In the data rows, 128 means zero.
Here are some points, one per row:
148 147 155 178 120 91 88 172 109 91 106 131 135 119 162 151 117 127 145 87 135 130 133 169 67 132 84 125 122 103 169 89
74 86 85 84 158 160 106 104 154 148 151 169 125 144 175 141 173 117 212 166 147 134 76 133 167 109 169 142 140 155 161 91
93 79 182 100 106 181 162 101 114 130 135 105 97 138 149 126 145 107 134 149 126 169 160 84 78 142 99 123 126 111 109 144
175 127 128 135 114 143 130 96 77 151 167 115 110 81 74 184 116 165 80 118 125 151 132 175 82 118 160 133 113 178 171 147
112 123 123 128 110 122 141 131 176 117 117 106 86 147 83 101 150 138 141 112 141 168 167 175 115 150 102 121 105 141 67 145
110 93 141 141 114 108 149 138 188 206 159 90 143 158 130 146 177 99 117 136 132 130 145 178 135 117 108 142 136 109 90 132
125 124 105 84 105 126 130 126 94 130 94 121 181 163 51 160 127 99 107 82 162 159 176 125 165 130 114 134 178 112 77 139
117 115 123 161 95 131 114 143 96 84 149 129 92 101 162 115 78 162 132 172 70 107 136 138 210 76 102 171 93 158 112 110
146 131 146 168 161 163 169 123 94 138 110 155 156 147 163 177 169 109 91 123 140 125 115 208 99 90 169 90 109 184 150 144
115 74 143 112 102 80 106 109 104 119 130 130 139 171 143 149 134 112 152 83 180 86 162 116 146 110 105 168 147 137 95 139
122 42 108 127 143 130 136 141 166 95 123 58 179 158 111 160 164 133 76 147 80 63 134 145 109 127 154 200 153 119 100 158
165 105 125 97 81 125 159 168 139 101 107 123 172 68 143 90 127 132 198 211 125 155 136 139 160 79 151 143 74 90 159 105
141 133 106 80 142 142 125 126 88 70 168 118 123 180 117 88 100 143 60 99 114 124 99 144 167 149 142 72 151 121 142 115
145 165 140 160 122 118 124 109 113 98 94 52 151 127 168 143 96 115 159 97 123 123 114 168 37 88 193 139 182 127 99 102
93 178 140 55 136 110 107 89 169 105 147 162 163 142 121 185 133 149 198 128 164 141 80 125 187 129 75 104 146 170 133 152
117 98 115 116 135 157 101 138 120 129 140 71 64 124 119 118 120 160 152 131 173 139 152 146 143 129 123 121 194 50 104 147
115 96 144 122 117 80 153 174 161 104 115 147 55 108 101 125 147 142 84 125 168 94 168 78 141 133 155 170 153 155 142 93
92 135 85 109 122 127 129 112 152 90 157 175 115 155 137 127 128 98 90 146 145 177 161 105 112 63 104 128 112 127 187 83
141 137 135 167 87 158 114 114 55 154 97 111 121 181 145 191 169 136 82 172 165 116 126 120 108 92 106 97 84 152 150 117
170 105 164 100 152 132 138 122 90 115 144 116 134 124 133 113 81 133 140 117 175 115 145 209 48 87 121 118 148 123 175 112
121 90 205 126 121 116 129 102 112 188 71 158 142 167 127 65 126 134 97 101 99 170 152 92 191 93 150 95 164 63 142 100
89 75 87 115 70 107 96 122 139 140 106 210 110 31 134 144 182 83 188 116 126 127 70 157 136 176 130 68 122 127 72 136
122 158 126 208 121 113 92 56 146 136 133 114 86 170 170 159 119 145 136 169 126 72 92 104 75 90 183 125 146 119 120 141
154 154 137 99 142 149 107 125 126 111 155 164 97 101 130 128 94 96 128 195 90 130 119 146 174 66 146 133 44 109 89 99
140 119 151 105 119 151 134 202 165 115 169 121 130 126 130 100 126 118 161 134 130 66 114 112 107 161 147 33 208 184 95 106
126 160 97 95 114 165 146 166 98 78 122 110 106 40 180 123 143 133 179 153 73 150 175 121 169 118 92 149 110 153 164 150
131 126 104 117 144 134 94 126 107 95 62 97 136 120 103 153 138 117 157 158 78 134 66 161 228 116 119 106 48 143 150 166
114 182 138 74 96 130 114 103 160 186 158 168 144 125 39 112 122 97 139 185 96 100 80 105 151 126 78 144 155 102 106 80
83 72 99 112 155 99 137 108 138 120 111 180 140 105 112 154 140 155 149 196 87 143 77 146 166 149 112 90 202 129 100 129
160 168 171 74 137 162 89 178 113 107 109 160 94 103 140 121 112 192 147 184 130 166 71 89 156 96 139 180 60 126 79 136
130 64 117 105 156 103 132 106 114 100 130 68 110 180 105 126 105 54 121 134 125 138 130 88 131 140 148 185 118 161 104 130
130 162 113 122 144 60 133 125 97 86 138 188 158 153 42 126 119 123 101 172 103 175 167 130 123 126 118 116 110 117 138 140
158 126 154 147 95 104 129 142 84 142 157 108 161 120 171 96 98 174 121 121 162 155 79 174 88 141 143 181 111 84 126 130
127 197 96 163 114 212 85 151 93 135 114 133 150 141 83 89 139 106 70 126 179 79 97 139 89 99 129 135 115 128 151 142
60 214 124 68 92 150 213 120 74 152 98 163 66 191 126 52 65 127 156 126 51 109 139 187 106 169 165 174 144 202 157 111
104 104 111 72 92 113 140 135 82 129 145 87 98 93 142 150 110 125 114 131 81 152 64 116 178 161 128 142 125 147 155 89
167 136 121 153 137 93 127 137 133 138 163 135 115 105 146 136 115 166 117 115 147 114 153 157 110 136 131 112 94 140 216 126
124 116 80 52 147 161 73 110 160 176 90 149 132 111 118 113 139 159 154 146 162 94 88 126 160 199 108 137 114 149 102 67
153 103 157 185 139 128 15 122 179 160 156 115 149 117 123 94 101 96 133 150 78 177 173 109 154 188 152 78 125 182 161 62
135 72 186 174 124 131 139 109 144 122 91 180 155 159 75 87 105 146 169 137 139 68 140 139 135 206 115 77 93 132 123 157
97 103 37 145 135 168 134 156 165 83 156 163 174 128 103 116 119 186 197 157 67 134 95 97 161 197 116 136 145 123 156 128
64 123 157 97 130 133 176 113 117 45 122 108 149 47 136 109 151 118 133 174 143 113 77 128 122 95 58 120 93 133 143 114
101 136 128 123 187 116 194 109 127 170 102 97 169 100 134 167 131 121 114 175 150 106 170 69 136 140 132 164 95 143 70 105
125 122 117 177 110 116 98 167 146 96 95 148 83 153 148 106 126 117 76 171 148 160 107 175 64 95 119 140 136 98 154 169
156 147 145 146 187 108 114 131 102 148 121 161 93 116 147 162 78 119 156 148 101 125 110 72 30 141 116 117 135 104 162 135
140 129 91 158 147 62 170 114 148 144 89 67 172 112 91 97 168 169 146 93 141 191 122 91 91 138 167 155 108 112 111 112
110 82 85 200 141 145 140 165 99 135 131 156 134 143 132 135 155 153 121 113 159 158 141 127 136 163 95 180 142 133 102 82
96 114 102 180 133 122 137 117 109 121 117 102 164 129 134 130 81 116 153 108 133 110 172 118 141 128 127 132 129 108 139 167
139 165 85 115 120 127 153 94 175 127 157 168 156 89 154 78 109 160 150 146 132 77 67 121 187 120 139 106 197 179 84 79
109 143 93 127 53 117 186 118 138 176 157 130 164 218 171 94 107 181 125 111 83 199 112 137 119 104 87 98 120 178 152 126
130 99 162 142 100 109 105 150 92 144 186 172 127 118 160 146 150 161 159 109 150 146 186 99 107 165 156 157 164 111 86 145
122 137 118 141 149 152 189 177 135 191 145 90 173 110 121 151 96 121 70 172 155 147 145 149 112 147 114 114 158 99 87 130
100 145 83 151 137 117 106 104 58 130 127 138 143 127 143 154 149 160 109 74 93 98 97 166 80 95 173 159 107 71 146 131
43 159 169 118 106 91 91 174 97 180 159 65 133 67 84 116 178 152 178 181 106 141 105 125 153 98 112 86 66 178 131 125
151 100 128 126 170 161 94 121 169 137 102 109 116 142 77 123 146 197 130 105 148 135 150 89 97 49 123 133 144 136 78 106
136 112 154 165 141 98 101 158 74 120 119 175 150 117 110 95 150 119 89 113 131 102 130 104 66 112 148 145 91 212 158 103
97 123 157 125 152 121 110 108 152 157 194 157 207 108 143 170 123 105 108 123 167 142 192 135 137 136 139 178 148 105 147 184
95 113 100 124 163 152 147 54 113 159 147 111 108 128 114 101 112 140 150 82 148 140 178 75 137 117 175 89 128 121 108 158
94 117 159 155 217 141 157 164 175 101 135 67 67 119 74 140 143 173 120 97 175 155 135 159 199 130 169 153 156 128 171 149
124 150 48 84 208 95 132 170 122 173 128 151 175 170 121 141 151 60 154 80 151 130 129 113 103 94 112 131 163 119 90 122
151 122 119 157 107 159 144 102 94 96 99 157 122 83 145 147 73 134 49 129 207 146 119 122 100 127 133 90 106 153 155 121
158 94 168 157 110 111 93 127 101 165 114 145 82 113 73 149 130 113 152 70 110 97 137 116 123 124 124 129 195 122 124 124
213 95 173 142 110 183 146 74 132 134 102 128 143 143 130 105 154 103 137 125 136 134 105 90 150 150 114 171 118 149 136 145
148 168 135 113 60 174 121 115 111 74 198 133 127 148 111 160 121 74 122 131 97 194 69 142 127 137 178 143 161 115 101 102
204 151 107 181 172 114 191 57 114 128 194 108 111 94 139 75 204 107 109 101 132 135 150 152 177 78 75 135 133 84 72 135
179 134 139 120 187 126 123 176 64 122 140 117 100 174 157 86 171 134 104 141 113 69 128 108 68 132 72 80 121 136 163 169
135 141 112 116 100 90 130 100 97 117 130 103 156 94 130 114 62 108 74 154 118 69 168 138 116 116 168 129 104 87 202 140
132 116 121 58 101 119 96 123 176 116 140 120 139 168 152 144 155 197 83 80 80 102 167 114 132 122 95 111 77 125 146 140
91 121 113 154 148 123 124 132 173 113 154 154 84 130 134 99 140 97 112 58 121 105 110 134 104 152 143 129 55 75 65 127
145 132 199 137 113 122 126 174 172 132 104 149 150 131 86 89 157 116 151 134 88 105 120 113 115 144 154 88 163 124 142 210
113 152 164 162 154 113 75 111 101 142 62 90 99 95 171 141 91 105 80 113 84 121 130 203 82 150 80 149 138 132 151 136
98 145 122 139 115 133 144 181 162 148 84 98 115 130 117 96 138 54 175 84 126 145 148 61 160 89 160 140 137 101 163 143
147 120 146 152 116 111 169 169 196 189 80 178 103 116 120 119 105 119 120 119 150 83 104 109 163 159 147 74 121 89 190 166
171 180 148 121 149 73 161 158 117 110 78 126 97 146 181 161 158 138 68 106 112 122 91 132 114 171 143 134 102 122 155 106
Along one direction, these points spread out more than along any other. Take the direction at right angles to it along which they spread out most. Go by this last direction. For each point below, how far along it does it lie, from 0 to 99? The average is 50, and the first point in the table lies past the average. One standard deviation of the points above along it is 16.
185 76 89 123 125 186 159 141 170 172 121 115 86 156 109 190 76 113 169 89 100 138 151 115 115 120 76 114 108 89 136 97 38
115 171 198 96 115 143 119 115 216 111 134 158 90 103 114 146 138 180 125 141 89 152 145 122 82 134 161 158 101 157 140 137 60
108 160 110 153 106 150 134 126 122 100 153 78 151 144 130 160 166 127 126 131 170 121 161 83 153 193 179 110 114 44 84 103 31
118 191 118 135 128 112 132 112 155 104 141 109 92 166 126 164 121 111 115 124 138 142 170 94 178 129 97 125 170 110 102 166 35
185 119 108 92 143 66 112 147 152 147 127 93 82 154 169 121 111 108 126 131 202 168 135 146 112 153 137 131 135 129 104 141 38
147 170 117 153 122 136 94 113 95 139 141 91 147 114 154 106 95 96 99 86 148 123 92 130 103 126 146 133 121 169 159 251 58
155 161 184 155 90 160 183 133 131 128 120 172 121 154 107 181 163 137 129 68 94 107 136 123 173 151 141 112 171 71 147 91 39
179 213 117 136 110 114 109 66 122 112 88 110 103 129 176 122 182 129 146 175 147 106 200 156 89 157 114 136 125 139 195 132 65
106 120 118 88 148 147 99 96 159 141 186 145 148 117 142 102 145 112 120 159 88 112 65 157 184 179 91 150 188 114 114 104 49
151 110 102 135 93 176 123 104 157 142 77 130 185 101 152 126 128 78 90 65 127 156 165 91 127 134 102 116 189 145 92 129 27
129 102 124 89 146 116 131 170 101 106 90 160 135 110 167 121 93 151 184 151 114 104 144 131 168 66 162 99 69 169 47 155 62
75 131 170 157 169 135 131 135 183 90 176 114 164 158 137 137 61 113 120 64 179 124 110 95 113 149 67 130 93 148 108 106 37
